One turn moves every row onto another: examples first, then more rows asked:
Q_245: [  4   2 -14  -6 -10  11   8  18  -4  -8  -4   2  -2 -11  -9 -10  25  -5
 -17   9 -19  11 -17  17  -1 -14]
Q_286: [ 14   8 -11   1  -5  -8   7   5  14  -3   8 -11  -1  -6  -7  -4  14  -8
  -3  10  -6  11   3   8  11   1]
Q_174: [  6  -4 -11   1  -5  -7   3  11  -6  -1  -7 -10 -12  -3 -14 -19  -9   3
  -7 -13 -25  10  -9  11 -14 -10]
Q_972: [ 19   8 -13 -14 -14  -3  -5   4  -9  -1  -4  12   1 -11   0 -14   8 -15
 -16   1  -2  12 -20   3 -12  -8]
Q_306: [ -3  -9  -9  -7 -11   9   4  -6  -2  11  -2 -15  -5 -20   7 -17  10   4
 -22   5   4  17   1   8   2 -11]
Q_890: [ -1 -13 -15   2  -5  -1  -1  -1   3  13  -4 -22  -8  -5   4 -19  10 -15
 -15   9  -2  19   2   5   5 -10]
Q_154: [ -1  -7 -10   0 -12   9   3  -4   2  10  -2 -21  -5 -18   7 -19   5  -9
 -22   6  -2  23   1   0  -5  -6]
Q_685: [  2 -16  -5  -5 -14   4  -1  -1  -6   9  -8 -10 -12  -3  13 -16  -1  -7
 -20   7  -7  25  -4   5  -1 -20]
Q_69: [ 14   7  -4  -3  -2   0  -2  11  -3  12   7  -2  -5 -15 -12 -24  -5   9
   6  -4 -18   5 -10   7  -4 -14]
Q_763: [  6   1  -9   0  -6   8  17   5   2 -11  -3  -3 -20 -14  -6   0   3  10
 -13  -8 -17   8 -10  19   1 -14]
Q_691: [  5 -16 -10  -1  -1 -12  -4   8  -2   3  -1 -14  -6   6  -5 -24  10  -7
 -10  -2  -6   9  -1   4  10  -3]
Q_46: [ 18   4 -16   1 -16 -11   0   8   5  -6  -2  -1  -9   3  -9   1   3 -18
 -11  -7 -10  12  -1   2 -11   2]
Q_411: [  2  -1  -2  -5  -8  17   7   3   1  11  -3 -10 -15 -26   6 -13   9  -4
 -20   3  -5  16  10   7 -10 -10]
Q_288: [  9 -13  -4  -6 -19 -20  -6   5  -9   8  -7  -6  -5  -1   2 -20  -1  -1
 -12   5  -9  24  -7  12  -7 -15]
Q_12: [ 12  -5 -12  -7   0 -12  -4  15  -4  -1  -2  -6  -1   8 -11 -18   3   1
  -4  -6 -12   2   3   6   5  -1]
Q_565: [ 20  11  -9   1 -21  -2  -4   8   5   4   5  -6  -3 -14   7  -6  -2 -15
  -9  11 -18  29  -8  10 -12  -9]
Q_506: [ 10   2 -16  -5  -4  17   5  13  -4  -8  -2   1 -17 -15   5   0   0   2
 -18 -11 -19   9  -9  19  -1 -12]
Q_436: [  2 -11  -9  -6 -12  15   1  -1  -5   6  -4 -12  -9 -12  14 -15   4  -4
 -27   1  -1  20   2   0   0  -9]
Q_749: [  7   5 -10  -1 -11   5   5  15   2  -3   3  -3   3  -9 -11 -14  27 -12
 -11  16 -18  15 -17  11  -1 -12]
Q_26: [  6  -1   2  -8 -13  14   3   3   2  14   0  -7 -11 -22  10 -13  10  -5
 -18   9  -2  19  12   3  -7 -11]
Q_42: [ 19  14 -12  -4  -7   4  -2   9   2   5  -2  -6   4 -19   0 -17 -10 -12
  -4   9 -17  20   0   9 -18  -6]
Q_531: [ 19   4 -19  -6  -4   2 -13  24  -9  13   1   3 -10 -12  -6 -15  -2   1
  -3 -10 -13   4  -3  10  -5  -9]
Q_738: [ 12   8  -3  -4   0   5  -1   5   2  11  12  -1   0 -20  -6 -21   7   8
   5   5  -8   8  -6  10   6 -17]
Q_570: [ -2 -14 -15   1  -4  -7   6   6  -7  -1 -15 -15 -13  -6  -8 -20  -2  -1
 -17 -10 -15  13  -7  18  -9  -9]
Q_904: [ -7 -14 -13  -7  -3   4   9  -4  -3   5 -13 -16  -9 -11   3 -16   4   0
 -20   5  -4  14   0  18   1 -15]
Q_756: [  7   7 -16  -6  -5   2   3   2  -8   0  -3   6  -8 -21 -11 -16  13  -6
 -15 -10  -4   5 -26  11 -11 -12]
Q_627: [ 14  -4  -7  -4 -18  -7   1   7  -3  -1   3  11 -18  -2  -8   3   9   6
 -10 -14  -5   7 -11   8  -1 -16]
Q_296: [ 15  -3 -10  -4 -18 -22 -11  14  -7  13  -1  -4  -5  -3  -9 -17   1   4
  -2  -1 -12  16  -6  12  -9 -15]
Q_118: [  7   6  -4   1 -12 -15  15  -7   8  -4   1  -4  -5  -9 -20  -7   5   1
  -2  -3  -9   8  -8  12  -8  -7]
Q_201: [  3   4  -7   2 -10  -4  17   0   3 -12  -1  -2 -16 -13 -14   3  -1   6
 -13  -9 -12  10  -3  18  -4 -12]
Q_869: [ 16   4 -20  -5   1  18  -8  22  -7   4   0   3 -14 -16   3 -10   2  -2
 -11 -12 -12   7  -2  10  -2 -11]
Q_747: [  9   8  -8  -3  -1   0   4   4  10   3  15  -9   1 -15  -6 -10  17   1
  -1   8  -6   6  -4  15  15  -7]
Q_712: [ 19  11 -12  -8  -2  -2  -3  15  -2   5  -3  -3   3 -10  -8 -21 -12  -4
   0   0 -19   7   1   8 -11  -1]
Q_104: [  3  -1  -1  -4  -5  17   5   4   4  11   2 -11 -12 -21   6 -15  13  -7
 -17   6  -3  14  13   1  -3  -7]
Q_610: [ 10   4 -10  -4 -16   8   4  17  -3  -7  -4   3   0  -7  -4 -10  19 -13
 -17  14 -22  19 -18  10  -8 -14]
Q_443: [ 16   2  -4   2 -26 -10  -2   8   1  -2   7   7 -17  -5  -1   7   0  -4
 -13  -2  -8  22  -5   7  -3 -17]
Q_40: [ 12   9 -10  -4  -1   0   3  -2   1  -3   3   1   2 -10 -11 -22  13 -17
  -9  -1  -5   6 -21  -3  -4  -3]
Q_555: [ 21   4  -9   1 -27  -6  -3  13   1   2   2   1 -16  -8   7   4   2  -7
 -13   4 -14  28  -8   8  -8 -14]
Q_630: [ 11   6 -12   6  -9 -11   5   6  12  -6   8  -6  -7  -3 -12   2   8 -13
  -8   0  -4  11   6   5   6   1]

Q_306 moves to Q_154
Q_288 moves to Q_570
Q_40 moves to Q_972
Now these:
Q_747 moves to Q_565
Q_46 moves to Q_627
Q_245 moves to Q_749
Q_685 moves to Q_904
Q_763 moves to Q_286
Q_42 moves to Q_869
Q_26 moves to Q_411
Q_712 moves to Q_531
Q_174 moves to Q_12
Q_443 moves to Q_201

